[[ -5   8  -6]
 [-18  24 -11]
 [ -3   4  -2]
 [ 10 -14   7]
 [-14  19 -10]
 [ 15 -15  -1]
 [-23  24   0]
 [-20  21   2]
 [-35  41 -10]
 [ 21 -21  -3]
 [ 14 -15   0]]
->
[[  8  -6  -5]
 [ 24 -11 -18]
 [  4  -2  -3]
 [-14   7  10]
 [ 19 -10 -14]
 [-15  -1  15]
 [ 24   0 -23]
 [ 21   2 -20]
 [ 41 -10 -35]
 [-21  -3  21]
 [-15   0  14]]

[[ 12  -7 -25  -9]
 [-37   0 -11 -19]
 [ 24 -11 -28 -12]
 [-19 -44  -2  -4]
 [-43  -6   6 -10]
 [-30  -3  -7 -13]
 [  9  37   3   3]]
->
[[-25  -9  12  -7]
 [-11 -19 -37   0]
 [-28 -12  24 -11]
 [ -2  -4 -19 -44]
 [  6 -10 -43  -6]
 [ -7 -13 -30  -3]
 [  3   3   9  37]]

[[ -1 -30  -8 -13  18   4  16]
 [-47  -3  15  -4 -45  24   0]
 [ 12 -32  -9 -12  21  11  13]
 [-40 -35  -8  -5 -29  41  33]
 [ 11 -33 -10 -12  21  10  14]
 [-55 -32  -9 -33 -33  51  24]
 [ 40 -35  15  16   3 -20 -20]
 [-55 -33  -9 -32 -33  49  24]
 [-51 -25 -14 -32 -32  55  27]
 [-40 -35  -8  -5 -29  42  33]
 [-55 -32  -8 -33 -33  49  24]]
->
[[  4  16  -1 -30  -8 -13  18]
 [ 24   0 -47  -3  15  -4 -45]
 [ 11  13  12 -32  -9 -12  21]
 [ 41  33 -40 -35  -8  -5 -29]
 [ 10  14  11 -33 -10 -12  21]
 [ 51  24 -55 -32  -9 -33 -33]
 [-20 -20  40 -35  15  16   3]
 [ 49  24 -55 -33  -9 -32 -33]
 [ 55  27 -51 -25 -14 -32 -32]
 [ 42  33 -40 -35  -8  -5 -29]
 [ 49  24 -55 -32  -8 -33 -33]]

[[ 17  10 -26  21  22  -2   1 -15 -22  29]
 [-16  15  18  -5   5   1  -7   9   1   8]
 [ -6   7   8  -5   4  10  -6   0  -3   8]
 [ 34   3  -3 -35 -21  -2   9 -12  -8 -10]
 [  3 -39  -8  17  -2  41 -21   2  15  -4]]
->
[[-22  29  17  10 -26  21  22  -2   1 -15]
 [  1   8 -16  15  18  -5   5   1  -7   9]
 [ -3   8  -6   7   8  -5   4  10  -6   0]
 [ -8 -10  34   3  -3 -35 -21  -2   9 -12]
 [ 15  -4   3 -39  -8  17  -2  41 -21   2]]

[[ 23   8  10  10]
 [  0   5  -4 -33]
 [ -5 -10  -3  46]
 [  1  -7   8 -17]]
->
[[ 10  10  23   8]
 [ -4 -33   0   5]
 [ -3  46  -5 -10]
 [  8 -17   1  -7]]

[[  6  22  -6  -6 -23   5  33  14]
 [ -5 -12  -4   8  24  22   4   8]
 [  8  -3  20 -17   8 -10 -14 -17]
 [-16 -16  -5 -37  -5   3  -1  -6]
 [  5  -4   5 -15  -1  -2   3  -2]
 [-33 -46 -27 -23  -1   8  11  11]
 [ 10  12  -5  18  -2  18  27  18]
 [ 12  -1  -5  17  -6 -10   7   9]
 [ 11  -1  10  -6  28  14  18 -16]
 [ -6 -15  -3   0   8  11  -6  -9]
 [  4  16   0 -11   4  -4  -4  17]
 [ 10   5   8 -23  -3 -17 -33 -15]]
->
[[ 33  14   6  22  -6  -6 -23   5]
 [  4   8  -5 -12  -4   8  24  22]
 [-14 -17   8  -3  20 -17   8 -10]
 [ -1  -6 -16 -16  -5 -37  -5   3]
 [  3  -2   5  -4   5 -15  -1  -2]
 [ 11  11 -33 -46 -27 -23  -1   8]
 [ 27  18  10  12  -5  18  -2  18]
 [  7   9  12  -1  -5  17  -6 -10]
 [ 18 -16  11  -1  10  -6  28  14]
 [ -6  -9  -6 -15  -3   0   8  11]
 [ -4  17   4  16   0 -11   4  -4]
 [-33 -15  10   5   8 -23  -3 -17]]

[[30  4 17]
 [17 10 12]
 [30 15 41]
 [33  3 19]]
->
[[ 4 17 30]
 [10 12 17]
 [15 41 30]
 [ 3 19 33]]

[[ 23 -19  27 -21]
 [ -4 -21  14  -6]
 [ 11  12  49 -10]
 [  4 -11  43 -22]]
->
[[ 27 -21  23 -19]
 [ 14  -6  -4 -21]
 [ 49 -10  11  12]
 [ 43 -22   4 -11]]
